[[125 112 126 125 130 129 137 128 134 103 128 132 130 122]
 [127 113 123 123 128 126 127 128 130 105 130 130 133 129]
 [126 110 122 124 126 131 133 130 140 108 131 131 128 126]]
->
[[125 112 126 125 130 129 137 128 134 103 128 132 130 122]
 [126 110 122 124 126 131 133 130 140 108 131 131 128 126]]

[[123 119 120 107 127 132 122 128 130 115 125 149 123 132]
 [146 127 133 134 136 122 125 120 126 122 124 135 133 130]
 [136 125 126 136 120 133 128 118 133 134 130 120 133 127]
 [129 120 134 122 151 124 127 129 125 125 132 131 128 127]
 [124 128 112 139 141 130 127 128 130 123 118 124 133 127]
 [130 131 128 104 136 128 124 132 128 133 141 135 133 133]]
->
[[123 119 120 107 127 132 122 128 130 115 125 149 123 132]
 [136 125 126 136 120 133 128 118 133 134 130 120 133 127]
 [124 128 112 139 141 130 127 128 130 123 118 124 133 127]]

[[119 139 118 140 133 130 127 134 129 130 134 131 105]
 [115 141 123 135 132 133 131 132 134 130 136 131 110]
 [126 129 123 130 127 127 129 129 138 130 133 133 111]
 [111 140 124 133 130 133 134 131 140 130 139 134 106]
 [121 132 126 129 128 130 131 129 136 130 133 131 118]
 [121 135 124 133 131 130 129 131 129 130 132 129 117]]
->
[[119 139 118 140 133 130 127 134 129 130 134 131 105]
 [126 129 123 130 127 127 129 129 138 130 133 133 111]
 [121 132 126 129 128 130 131 129 136 130 133 131 118]]

[[130 128 129 117 140 114 132 140 120 114 120 136]
 [123 141 142 138 121 134 117 124 121 134 121 140]
 [135 108 118 122 134 117 139 130 147 120 144  99]]
->
[[130 128 129 117 140 114 132 140 120 114 120 136]
 [135 108 118 122 134 117 139 130 147 120 144  99]]

[[121 130 109 140 136 141 130 119 128 125 112 132 116 130 107 130]
 [121 108 133 122 125 120 137 112 127 123 116 115 117 124 130 116]
 [117 135 128 132 112 111 138 117 115 109 110 128 113 125 108 118]
 [155 124 132 137 117 121 133 112 121 154 119 134 145 127 154 125]
 [117 104 134 113 104 102 115 119 109 124 118 121 118 127 124 129]]
->
[[121 130 109 140 136 141 130 119 128 125 112 132 116 130 107 130]
 [117 135 128 132 112 111 138 117 115 109 110 128 113 125 108 118]
 [117 104 134 113 104 102 115 119 109 124 118 121 118 127 124 129]]

[[123 151 126 119 124 118 121 134]
 [127 119 133 127 123 130 128 122]
 [134 100 115 125 132 133 127 134]
 [131 114 125 136 114 128 136 142]
 [127 129 139 127 125 132 131 133]]
->
[[123 151 126 119 124 118 121 134]
 [134 100 115 125 132 133 127 134]
 [127 129 139 127 125 132 131 133]]
---
[[148 131 128 120]
 [109 133 132 129]
 [152 120 118 114]]
->
[[109 133 132 129]
 [148 131 128 120]
 [152 120 118 114]]

[[138 136 133 129 129 111]
 [135 109 105 137 146 120]
 [140 117 143 124 106 145]]
->
[[135 109 105 137 146 120]
 [138 136 133 129 129 111]
 [140 117 143 124 106 145]]

[[130 111 135 129 127 121 136 124 123 131 141 138 130 128 113 111]
 [152 118 135 119 135 125 137 121 144 134 124 138 138 133 136 118]
 [122 137 118 124 132 130 134 123 129 131 133 125 123 147 118 130]]
->
[[122 137 118 124 132 130 134 123 129 131 133 125 123 147 118 130]
 [130 111 135 129 127 121 136 124 123 131 141 138 130 128 113 111]
 [152 118 135 119 135 125 137 121 144 134 124 138 138 133 136 118]]

[[109 118 133 140 116 134 118 117 129 122 134 130 119 120 142 112]
 [129 123 129 128 128 126 134 155 141 137 140 128 128 118 121 126]
 [110 108 137 146 114 142 113 117 130 129 132 124 126 121 142 110]]
->
[[109 118 133 140 116 134 118 117 129 122 134 130 119 120 142 112]
 [110 108 137 146 114 142 113 117 130 129 132 124 126 121 142 110]
 [129 123 129 128 128 126 134 155 141 137 140 128 128 118 121 126]]

[[121 129 119 128 133 122 118 131 129]
 [111 130 112 130 135 117 113 135 132]
 [110 128 106 128 136 115 106 137 126]]
->
[[110 128 106 128 136 115 106 137 126]
 [111 130 112 130 135 117 113 135 132]
 [121 129 119 128 133 122 118 131 129]]

[[111 133 142 124 114 151 135]
 [143 125 120 128 141 115 124]
 [123 130 134 126 123 138 131]
 [112 133 142 124 114 151 135]
 [141 126 122 128 139 118 125]
 [129 129 130 126 129 130 129]
 [127 129 131 126 127 133 130]
 [118 132 137 125 120 143 133]
 [121 131 136 125 122 141 132]]
->
[[111 133 142 124 114 151 135]
 [112 133 142 124 114 151 135]
 [118 132 137 125 120 143 133]
 [121 131 136 125 122 141 132]
 [123 130 134 126 123 138 131]
 [127 129 131 126 127 133 130]
 [129 129 130 126 129 130 129]
 [141 126 122 128 139 118 125]
 [143 125 120 128 141 115 124]]

[[132 124 125 129 134 124 120 132 127]
 [125 124 125 152 134 124 129 132 127]
 [130 124 125 138 134 124 129 132 127]]
->
[[125 124 125 152 134 124 129 132 127]
 [130 124 125 138 134 124 129 132 127]
 [132 124 125 129 134 124 120 132 127]]
